Here are some points, each followed by its number:
tensor([ 0.55,  0.18, -0.49,  1.00, -1.99,  0.86, -0.19,  0.39, -0.38, -1.01,  0.20,  0.45,  0.39, -2.17,  1.36, -0.49]) 0
tensor([ 0.06, -0.59, -0.82, -0.85,  0.88, -0.99, -0.57,  0.48,  0.28,  1.75,  0.81, -1.89, -0.17,  0.89,  0.01, -0.15]) 1
tensor([-3.14, -0.17, -0.44, -0.80,  0.78, -0.28, -0.16,  0.82,  1.24,  0.17, -0.59, -0.77, -0.04,  2.02, -0.70,  0.36]) 2
tensor([-0.45,  0.31, -0.30,  0.31,  1.58, -1.18,  1.61,  0.41, -1.22, -0.10,  0.86,  0.70,  0.45,  0.46,  0.53, -1.67]) 3
tensor([-0.48,  0.68,  3.07, -0.49,  1.77, -0.26,  2.31,  0.07, -1.70,  0.03, -0.30,  1.71,  0.61,  0.26,  0.62, -1.04]) 4
tensor([-1.74, -0.11, -2.11, -1.25,  1.75,  2.46, -0.27, -1.18, -0.17,  3.32,  0.55, -2.52, -2.96,  1.84, -3.57,  1.31]) 5
tensor([ 0.88,  0.15, -0.41,  0.08,  0.12,  0.92, -1.51, -1.12,  0.11,  0.27, -0.48, -0.86, -2.58, -0.13,  0.67, -0.14]) 6
tensor([-0.12,  1.38,  0.95,  1.08,  2.00, -2.10,  0.09, -0.08, -1.13,  0.67,  0.04, -1.13,  0.31, -1.04,  0.65,  0.81]) 7
tensor([ 1.22,  1.76, -0.45, -0.90, -1.92, -0.90,  0.71,  0.80,  0.67, -0.72, -0.42,  0.62,  0.33,  0.94,  1.73, -0.08]) 8
tensor([-0.37,  0.48, -1.71, -0.49,  0.57,  0.94, -0.92,  0.09,  1.17, -0.30, -1.07, -0.34,  0.35,  1.25, -0.24, -0.88]) 9
tensor([-0.81, -0.70, -0.56,  0.61, -1.37, -0.45,  0.44,  1.92,  2.87, -0.75,  0.15,  0.80,  1.06, -1.00,  0.90,  0.69]) 10
tensor([ 2.49,  0.31,  0.05,  0.61, -1.22, -0.68, -1.94,  1.10, -1.30, -0.71, -0.45,  1.16,  0.87, -1.11,  1.26,  0.65]) 11
tensor([ 0.66, -0.91, -0.78, -0.33,  0.28, -2.07, -0.13,  0.78,  0.75, -0.06, -0.71,  0.55,  1.03, -1.12,  0.57, -0.44]) 12
tensor([ 0.85, -0.42,  1.11,  1.06, -2.95,  0.53,  0.02, -1.49, -3.36,  0.19,  1.35,  0.88,  1.84, -1.06,  1.91, -0.57]) 13
tensor([ 2.25,  0.94, -1.46,  0.40, -1.22,  0.18, -1.32,  0.13,  0.99, -0.75, -0.10,  1.03, -0.61,  0.33,  1.51,  1.39]) 14
tensor([ 1.34, -0.28, -1.05, -0.21, -0.33, -0.63,  0.24,  0.94,  1.51, -0.52, -0.04, -1.46,  0.73, -0.19,  0.93, -1.00]) 15
tensor([-0.05, -0.42, -0.85, -0.32, -0.24,  2.80, -0.26, -0.61, -1.13,  0.80,  0.20, -1.22, -2.36,  0.44, -1.94,  1.75]) 16
tensor([-0.60,  2.07,  0.43,  0.57,  0.13,  0.54,  0.30, -1.38, -0.17,  0.05,  0.63, -0.18, -1.00,  0.23, -0.53, -0.22]) 17
tensor([ 1.40,  0.10, -1.19, -0.10, -1.20,  0.45,  0.21,  0.75,  0.28,  0.24,  0.19, -0.15, -0.79, -0.85, -0.52,  0.31]) 18
tensor([-0.49,  0.45, -0.76,  0.22, -2.40,  0.54,  0.70,  1.04,  0.46, -1.62, -0.26,  0.09,  0.30,  0.42,  0.23,  0.21]) 19
tensor([-1.61,  1.47,  1.40, -0.08, -0.60, -0.78,  0.05, -0.10, -1.54,  0.17,  0.70,  0.46,  2.07, -0.46, -0.27,  1.70]) 20
tensor([-2.62, -0.67,  0.75, -0.71,  0.46,  0.48,  0.05, -0.71, -1.44,  2.02,  0.10, -0.63, -0.92, -0.21, -0.27,  1.90]) 21
tensor([-0.63, -1.54, -1.24, -0.02,  0.66,  1.59, -0.37, -0.48,  1.05,  0.18,  1.51,  0.30, -0.71,  1.11, -0.83,  0.75]) 22
tensor([-0.66,  1.32, -0.39, -1.17,  1.58, -0.47,  1.15,  0.63,  0.48, -0.85,  1.89,  1.31, -0.94,  0.74,  1.07, -0.27]) 23
tensor([-0.94,  0.03, -0.06, -1.22, -0.12, -1.20,  0.37,  0.63, -0.77,  0.50, -0.43, -0.88,  1.53,  0.39,  0.08,  0.35]) 24
tensor([-0.22,  0.01,  1.89,  0.18,  0.51, -0.52, -0.77, -0.63, -1.23,  0.28,  0.01, -0.30,  1.02, -1.02, -1.30, -0.26]) 25
tensor([-1.10, -1.43, -0.78, -1.10,  0.52,  0.55,  0.63,  0.07,  0.51,  1.03, -0.77, -1.07, -0.62,  0.95, -1.02, -0.45]) 26
tensor([ 0.26, -1.07,  2.46,  0.00, -0.16,  0.71, -1.01, -0.11, -1.97,  1.21, -0.75,  1.44, -0.26, -1.16,  0.46, -0.34]) 27
tensor([ 0.26,  0.06, -0.79, -0.31, -1.25, -0.70,  1.47, -0.12, -1.48,  0.50, -0.41,  0.21,  0.66, -2.29,  0.23, -0.40]) 28
tensor([ 1.01,  0.27, -0.10,  1.59, -0.33,  0.39, -0.68, -0.13,  0.56,  0.07, -0.17,  1.10, -0.12,  0.24,  1.34, -1.10]) 29
tensor([-0.42, -0.30, -1.01,  0.56, -0.30,  0.08,  0.02, -0.74,  0.31, -0.18, -0.22, -0.24,  0.10,  1.31, -1.90,  0.79]) 30
tensor([ 0.35,  0.72, -0.55,  0.85,  0.70, -0.10, -0.57,  1.12,  2.30,  0.82, -0.36, -0.92,  0.26,  0.13,  1.19, -0.23]) 31
tensor([ 0.81,  0.32, -0.18,  0.57, -2.34,  1.41, -1.80, -0.45,  1.16, -0.86,  0.67,  1.44,  0.70, -1.66,  1.95, -0.41]) 32
tensor([ 0.15, -0.05,  1.07, -1.10,  1.91, -1.53,  1.64,  0.19,  0.17, -0.61,  0.14,  0.23,  0.82,  0.89,  0.85,  0.70]) 33
tensor([ 0.47,  0.15, -0.45, -0.67,  2.00, -0.14, -0.30,  0.59,  0.14, -0.66,  0.28, -0.28, -0.87, -0.31, -0.18,  0.08]) 34
tensor([-1.04, -0.64, -0.13, -0.28,  0.38,  0.62, -0.50,  0.82,  2.19, -0.37, -0.28, -0.27, -0.53,  1.49, -0.08, -0.42]) 35
tensor([-0.33,  0.25,  0.30, -0.09,  1.83, -0.49,  0.52,  0.80,  0.96, -0.01, -0.77,  1.49,  0.46,  0.75, -0.06, -0.53]) 36
tensor([-0.08, -0.46, -0.19, -0.30, -0.41, -0.71,  0.93,  0.24, -1.48, -0.15, -0.99, -0.05,  0.42,  0.10,  0.60, -1.10]) 37
New points follow, each followed by the numbers of its two nearest points above, looking only along the 3 directions in which the numbered points spread most, nearest first.
tensor([ 0.10, -0.45,  0.77, -0.18,  1.69, -0.62,  0.34,  0.47, -0.33,  0.44, -0.22, -0.16, -0.54,  0.94, -0.52,  0.17]) 24 34
tensor([-0.85, -0.08,  0.90, -0.04, -0.35, -0.50,  1.54, -0.06, -1.14, -1.34, -0.18,  0.32,  1.38, -0.78,  1.83, -0.32]) 37 28
tensor([ 1.20,  1.52, -0.34,  0.55, -0.97,  0.87,  0.74,  1.17, -0.24, -0.22, -0.79,  0.47,  0.12, -0.11, -0.39, -0.72]) 29 19
tensor([-0.82,  0.96,  1.43, -0.36,  0.77,  0.44,  0.95,  1.81, -1.35, -0.37, -0.87,  0.42,  0.77,  1.36,  0.78, -0.14]) 3 24
tensor([-0.07,  0.11, -0.90, -0.17,  0.27, -0.80,  0.97,  0.41,  2.51, -0.40, -0.90,  0.91,  0.15,  1.12,  0.14,  1.40]) 31 35
tensor([ 0.50,  0.29, -0.46,  0.86, -2.15,  1.25, -0.58, -0.88, -1.35,  0.65, -0.86,  0.04, -1.27, -0.57, -0.62,  0.44]) 6 18
tensor([-0.05, -0.13, -0.81, -0.35, -0.39,  1.11, -0.62, -1.23, -2.40,  0.35, -0.30, -0.33, -1.05, -1.30, -0.98, -0.79]) 17 27
tensor([-0.90, -0.42,  0.72, -0.92, -1.59,  0.21,  0.26, -0.75, -0.90,  1.04,  0.06, -0.67, -0.52,  0.17, -0.33,  0.18]) 17 25
tensor([-0.40, -0.37,  0.87,  0.26, -1.25,  0.41, -0.36, -0.90, -3.33,  1.01,  0.90, -0.41,  1.19, -1.01, -0.87, -1.07]) 27 25
tensor([-2.01,  0.23,  0.93, -0.47,  2.26, -1.91,  1.45,  0.76,  0.92, -0.27, -0.88,  1.51,  1.00,  1.18,  0.61, -0.29]) 33 36
tensor([ 0.76,  0.34,  0.27, -0.36, -1.02, -0.31, -0.34, -1.46, -0.42, -0.27,  1.10, -0.24, -0.79, -2.14,  0.48,  0.32]) 28 27
tensor([-0.91, -0.22,  2.07,  1.08, -0.69, -0.36, -0.18, -1.24, -4.58, -0.24,  0.99, -1.09,  0.04, -2.14, -0.66,  0.05]) 27 25
tensor([-0.97,  0.13, -0.74,  0.74,  2.11, -0.85,  0.46,  1.43,  2.49,  0.78,  0.12,  1.08, -0.37,  1.94, -1.55,  0.15]) 2 35
tensor([ 0.10,  1.20,  0.47, -1.54, -0.75,  0.05,  0.51, -1.30, -1.13,  0.39, -0.22, -0.69,  0.02,  0.84, -0.20,  1.07]) 17 25
tensor([-0.08,  0.04,  1.99, -0.37,  0.39, -0.22,  1.54,  0.79, -0.21, -0.52, -0.35, -0.30,  0.07, -0.08, -0.07,  0.53]) 24 7
tensor([ 0.30, -0.88,  0.19,  0.86,  0.48, -0.88, -0.36,  0.85,  0.07, -0.60, -0.28,  0.49,  2.04, -0.72,  0.18,  1.95]) 37 12
tensor([-0.52,  0.59, -0.08, -0.15,  1.63,  0.43,  0.11, -0.46,  0.68,  0.69,  0.98, -0.75, -1.05,  0.43, -0.77,  1.18]) 26 1
tensor([ 0.17, -0.96, -0.09,  0.05,  0.45,  1.30,  0.99,  0.29,  0.18,  0.56,  0.52,  0.06, -1.47,  0.59, -1.01, -0.10]) 30 1
tensor([-0.86, -0.13, -0.95, -0.06,  0.83,  0.16,  0.98,  0.71,  1.03,  0.28,  1.10, -0.43,  0.50,  1.74, -0.43,  0.72]) 1 34
tensor([-0.48,  0.00,  0.44,  0.29,  2.13, -0.05,  0.56,  0.34, -1.14,  1.08,  1.24,  0.68,  0.75, -0.83, -0.82, -0.52]) 7 24
tensor([-0.24,  0.27,  0.69,  0.16,  0.39, -0.77,  0.48,  1.58, -0.16, -0.79, -1.03,  0.20, -0.48, -0.25,  0.76, -0.48]) 12 37
tensor([ 0.01, -0.92, -0.42, -0.23,  1.41,  0.31, -0.21, -0.41, -0.79, -0.38, -0.54,  0.23, -0.23,  0.75, -1.02,  0.96]) 17 30
tensor([ 0.21,  0.40, -0.34,  0.06, -0.12, -0.04,  0.22,  0.12,  0.65, -0.33, -0.05,  0.04,  1.50,  0.02,  0.79,  0.02]) 12 29
tensor([ 0.71,  0.42,  0.37, -0.73, -0.69,  1.48, -0.93, -1.46, -0.27, -0.97,  0.03, -0.88,  0.73, -1.03,  0.79, -0.19]) 18 29
tensor([ 1.08, -1.33,  0.76,  0.13,  0.49, -0.65,  0.12,  0.35,  0.00,  0.12,  0.62,  0.20, -1.25, -0.32, -0.85, -0.18]) 17 34
tensor([-0.44,  0.45, -0.09,  0.94, -0.59, -2.11,  1.57,  0.43,  0.25, -0.48, -0.52,  2.08,  1.04, -0.44,  2.15, -0.96]) 12 8
tensor([-0.03, -0.22,  1.00, -1.04,  0.78, -0.82,  1.83,  0.75, -0.18,  0.80,  0.10,  2.67,  0.66,  0.69, -0.70, -0.22]) 3 33
tensor([-0.37,  0.58, -0.57, -1.24,  0.45,  0.78, -2.00, -0.56, -0.98,  0.16, -0.54, -0.15, -0.08, -1.13, -0.84,  0.36]) 17 6
tensor([ 0.31, -0.42, -0.62,  0.51,  2.42,  0.08, -1.63, -1.09,  0.46, -0.19,  0.80,  0.43, -1.64,  0.76, -0.22, -0.01]) 30 1
tensor([ 2.06,  0.57,  1.22,  0.17, -1.32, -0.91,  0.97,  1.45, -0.69, -1.18,  0.14, -0.04,  1.29, -0.60,  0.20,  0.13]) 28 11
tensor([ 0.66, -0.63, -0.11,  0.12, -1.32,  0.14, -0.98, -0.27, -2.06, -0.04,  1.31, -2.21, -1.77, -0.56, -1.32,  0.51]) 6 17
tensor([-0.43, -0.03,  1.40,  0.15,  0.72, -0.35, -0.38,  0.15,  0.81,  1.60,  0.09, -0.13,  0.24, -0.47, -0.12,  0.41]) 24 17
tensor([ 0.57, -0.08, -0.15, -1.98, -1.14,  0.42,  0.27,  0.89,  0.13,  1.64,  0.26, -0.93,  0.48, -0.83, -1.39, -0.20]) 17 30
tensor([-0.73,  1.21,  1.36,  0.85,  0.68, -2.25,  1.24,  1.34,  1.13, -1.31, -0.45,  1.64,  0.46, -0.18,  2.47, -0.81]) 12 33
tensor([ 0.16,  1.35, -2.31,  1.78, -0.05,  0.28, -0.76, -0.34,  1.16, -0.64, -0.53, -0.22,  0.33, -0.95,  0.83, -1.09]) 19 14
tensor([ 0.61, -0.79,  0.16, -0.31,  0.00,  0.23,  1.39,  0.52, -0.94, -0.03,  0.13,  0.10, -1.17, -0.80,  0.18,  1.39]) 17 37
tensor([ 1.01,  0.01,  0.02, -0.34,  0.51,  0.38,  1.63,  0.36, -0.04,  0.86,  0.05,  0.06,  0.67, -0.65,  1.28, -1.33]) 37 12
tensor([-0.70, -0.14, -1.69, -0.62, -1.04,  2.35, -0.95, -1.56, -0.19,  1.25, -0.02, -1.85, -2.34, -1.02, -1.81,  0.87]) 16 6
tensor([ 0.04, -0.10, -1.53, -0.74,  0.06,  0.61,  0.25, -1.63, -2.50,  0.37,  0.63, -0.02, -0.78,  0.08, -0.51,  0.78]) 17 21
tensor([ 0.23,  0.57, -0.51,  0.70,  0.59, -0.68,  0.30,  1.49,  0.57,  0.24, -1.12,  0.56,  0.29,  0.77, -0.37, -0.95]) 23 36
tensor([-2.32, -1.07,  1.44,  1.07,  3.74, -2.12,  1.71,  1.76,  0.74, -2.26, -1.19,  1.41,  1.71,  1.66,  0.05, -0.66]) 33 36
tensor([-0.04,  0.37, -0.21,  0.10, -0.17,  1.68, -0.84, -0.08, -0.18, -0.94, -0.89, -0.18, -1.19,  0.14,  1.19,  0.47]) 18 6
